A single turn carries every row of the set below to another of its rows. Some are shown first; where does it send the rows asked next?
Rim: [ -9,  -6, -17,   6, -47,  31,   4,  16,  18, -43,  20,  51,   5, -11, -44,
  38,  -9, -13,  -2,  10,  19,  12,  -6,  17,   4, -23, -13,  -7,   7,  12,
  30, -12]
lika: [-14,   9, -38,   4,   6,  13, -16,  10,  16, -41,   6,  45, -12, -19, -21,
  33, -26, -10,   4,   1,  -4,  27,  10, -24,  22,   8, -14,  18, -14,  20,
  18, -12]
leta: [-14,  20, -30,  14, -18,  55, -25,   3,  17, -50, -19,  43, -24, -20, -30,
  37,  15, -16,   2,  15,  -4, -13,  -2,  -5,  19,  -2, -23, -12,  -1,  10,
   7, -26]
nov: [-14,  27, -19,  18, -10,  50, -10,  15,  13, -22,  -3,  17, -19, -30, -21,
  34,  -5, -32,  18,  24,  40,   5,  15,   7,   7,  29, -27,  13, -30,  30,
   5, -25]
likug: [-10, -14, -25,  17, -24,  10, -24,  -7,  -8,   1, -25,  74,  -7,  -7, -34,
  38,  -7, -35,   3,  24,  63,  16,  15,  -7,  -9,  -5, -36,  -5, -10,  -4,
  17, -14]
bon: [-21,  11, -33,   7, -47,  14, -10, -21, -25,   1,  13,  44,  16,  -5, -20,
  25, -25, -35,  -4,  27,  47,  24,  11,   4,   3,   8,  -5,  25, -11,   8,
  16, -14]
fefi: [ -5, -31, -20,  23, -25,  31, -17,   2,  -8,   8,  12,  24,  -6,  -8, -22,
  34, -11, -11,  10,   7,   6,   8,  15,  19,   3, -36, -22,  21, -11,  -8,
  16, -14]
lol: [-20,  30, -25,  17, -20,  51,  10,  -2,  -3, -53, -25,  67,  -3, -14, -21,
  37,  -1, -14,  -3,  -1,  28,  15,  12,  -6, -11,   8, -16,  -3,  -7,  19,
   8, -12]
Nutu: [ -5, -24, -26,  12,   1,  14, -34,  13,   1, -26,   2,  12, -14, -25,  -5,
  27,  15, -16,  21,  27,  29,  -4,   8,  -9,   9,  12, -26,   7, -21,  18,
  25,   1]
nozek: [ -5,  -3, -36,  24, -33,  12, -10,  -9,   5, -21,   1,  51,   9, -36,   1,
  17,   0, -51,   6,  50,  21,  12,   6,  25,   0,  -6,  -1,  18, -21,   3,
  37, -30]
vifu: [ 17,   8, -33,  15, -25,  65, -15,   8,   7, -37,   4,  55, -34, -24, -22,
  34,  -2, -41,  13,  35,  24,  21,  11,  27,  -3,   7, -20,  -9,  -7,  37,
   4, -24]
laf: [ -5,   8, -20, -17, -30,  12, -38,  -8,  -4,   0,   9,  20, -28,  -9, -27,
  25, -11,  -6,   9,   2,  23,  -1,  14, -13,  24,   9, -24,  17, -21,  15,
   6,  -9]
vaka: [ -8,  52, -18,  11, -21,  20, -19, -11, -13, -34,  15,  40,   5, -20, -12,
  39, -17, -23, -16,  22,  27,  10,  21,  14,   7,  -4, -13,  40,   9,  11,
  -2, -29]
Veva: [  4,   9,  -3,  34,  -7,  24, -39,  -9,   3,  -7,   2,  42,   1, -30, -18,
  43,   0, -48, -24,   8,   4,   5,   8,  -6,   9,  -6, -33, -30,   3,   6,
  20, -29]
kove: [ 15,   2, -14, -16, -36,  35,  -9,  -6,  15, -34,   7,  60, -45, -28, -25,
  34,   7, -15,   6,  21,  17, -14,   7, -10,  19, -10, -17,   7, -14,  15,
  13, -34]
bogir: [ -9,  -5, -23,  20, -24,   8, -10,  11,  -3, -11, -47,  49,  -6, -16, -18,
  33,  -6, -18,   3,  39, -14,   2,   1,   4,   9, -15, -31,   9, -28,  -4,
  13, -18]
pum: [-17,  28, -21,  25, -25,  59,  -1,   8,  -6, -23,  -2,  28,  -8, -25, -23,
  40,  -7, -33,  16,  42,  57,   7,   7,   8,   3,  25, -20,  12, -20,  26,
  10, -25]
Bek: [-16,  31, -24,  19, -28,  -2, -36,  -9, -13, -20,  19,  69,  -6, -19, -22,
  36,  -4, -14,  14,  -6,  36,   2,   7,  -6,  -6,  16, -20, -25, -20,  20,
   9, -25]
doser: [-12, -18, -15,  14, -31,   9, -50,  11,  22, -11,   2,  51, -15, -27, -34,
  23, -12, -24,  17,   4,  38,  25,   1, -20,  -2,   6, -35,   0,  -4,  20,
  35,  -5]
Zuza: [ 13,   6, -36,  31, -27,  59, -27,  11,  -3, -27, -14,  47, -30, -29,  -9,
  28,   2, -48,  18,  44,  13,  24,  12,  26,  -5,  13, -21,   3, -17,  23,
   9, -24]
Luzi: [ -1,  50, -16,  11, -22,  18, -47,  -6, -19, -33,  10,  19,  -9, -24, -12,
  39,  -6,  -6,   1,  32,  19,  -7,   9,   9,  18,  -6, -17,  35,   2,  13,
   8, -21]
vepa: [-13, -13, -20,  12, -23,  39,  20,  -2, -15, -31,   4,  65,  -1, -15, -16,
  40,  -4, -36,  -8,  24,  52,  20,  16, -26, -10,  13, -15,  19,   3,  12,
   8, -18]
lovo: [ -5,   5, -25,  26, -34,  12, -36,  15, -20, -30,   3,  35,   8, -13, -12,
  28,  -2, -27,  -7,  35,  14,  11,   7,  29, -19, -12, -35,  12,  21,  30,
  -7,   2]
rosuz: [  3, -13,  -2,  -2, -33,  30,  -3, -23,  -3, -25,  24,  57, -29, -18, -32,
  50, -18, -22,  -9,  26,  12,  31,  17,  -2,  -3, -14, -31,   0,  14,   3,
  -9, -24]
runor: [ -3, -22, -17,  26, -25,   5, -43, -15,  -9, -11,  11,  18, -11, -29,  -9,
  34,  -6, -28,  11,  51,  -2,  27,  10,  21,  -1, -10, -28,   3,  -7,  -6,
  17, -11]
bakig: [  0,   2, -13,   8, -25,  29, -39, -15,  20, -20,  15,  61, -20, -22, -41,
  49,  -1, -25,   7,  12,  52,  15,  12,  -3,  18, -11, -19,   1,   2, -22,
  33, -42]
mudig: [  2,   9,  -3,  36, -22,  34, -34, -15, -13, -10,   7,  50,   3, -29, -25,
  48,  -4, -40, -21,  27,  16,   5,  -6, -14,   8,  -9, -28, -33,  13,  12,
  27, -26]
mub: [ -8, -22, -19,  11, -22,  31,   2, -10, -11,   4,  14,  52,  -4, -14, -26,
  35, -38,  -3,   2,  30,   2,  18,   1,  -4,   0, -34, -24,  18,  -5,  27,
   8, -15]
tila: [-19,  -3, -30,  26, -36,  19, -11, -11, -13,  -3,  29,  38,  -1,  -9, -25,
  34, -19, -13,  32,  16,  10,  31,   5,  -7,  15, -16,   3,  40,  -3,   7,
  21, -17]
Rurit: [-28,  21, -46,  37, -19,  42,  -9,  -5,   9, -47, -14,  51,  21, -23, -17,
  29,   0, -42,  -6,  38,   8,  11,  -6,  17,  -1,  -1,  -7,  -7,   2,  12,
  20, -25]
Mati: [-19,  29, -21,  35, -42,   3, -41,  -5, -24, -12,   5,  66,  -4, -21, -14,
  33,   1, -20,  18,  -2,  28,   7,   9, -13,  -9,  21, -18, -11, -22,   4,
  14, -28]
rik: [ -6,   1, -36,   6,  -5,   9,  -5, -18, -12,   3,  13,  42, -18,   4, -28,
  43, -11,  -4,  28,  13,  14,   9,  18,   0,  22, -26, -11,  23, -16,   8,
  -5, -19]
tiv: [ -8,   6, -23,  17,  -5,   2, -43, -21,  16,  -6, -10,  64,  -4, -38, -21,
  36, -23, -31,   9,  47,  26,  27,   1, -12,  14,  -1, -25,   7, -15,   2,
  34, -40]
Rikat: [  1,   7, -11,  14, -39,  27, -31,  17, -18, -30,  -5,  46, -18, -11, -19,
  34,   0, -20, -11,  16,   5,   6,  14,   6, -13,  -7, -43,  20,  24,  25,
 -22,  -6]
zum: [-13,   5, -47,  26, -21,  33, -13,  -2, -35, -36,  -6,  46,   2,   4, -24,
  53,   0, -14,   9,  30,  42,   8,   7,   1,  16,  -9,   0,  12,  -7, -24,
  30, -10]
vipaz: [-20,  22, -32,  31, -14,  33, -33,   8,  -3, -48, -25,  28,   2, -23, -10,
  23,  11,  -6,  21,  15,  16,   3,   0,  10,  -3,   8, -16,  -7, -21,  18,
  33,   3]

rosuz turns into bon
leta turns into lol
Bek turns into mudig
Where do these go?
lovo turns into Luzi
rik turns into mub
kove turns into vepa
nov turns into vifu
lika turns into Rim
doser turns into bakig

